Read these off the row that follows.
1) Find the 3rd entry from the left.
2) Find the 2nd entry from the left.
[-1.70, -7.04,  6.31, -2.29]
1) 6.31
2) -7.04
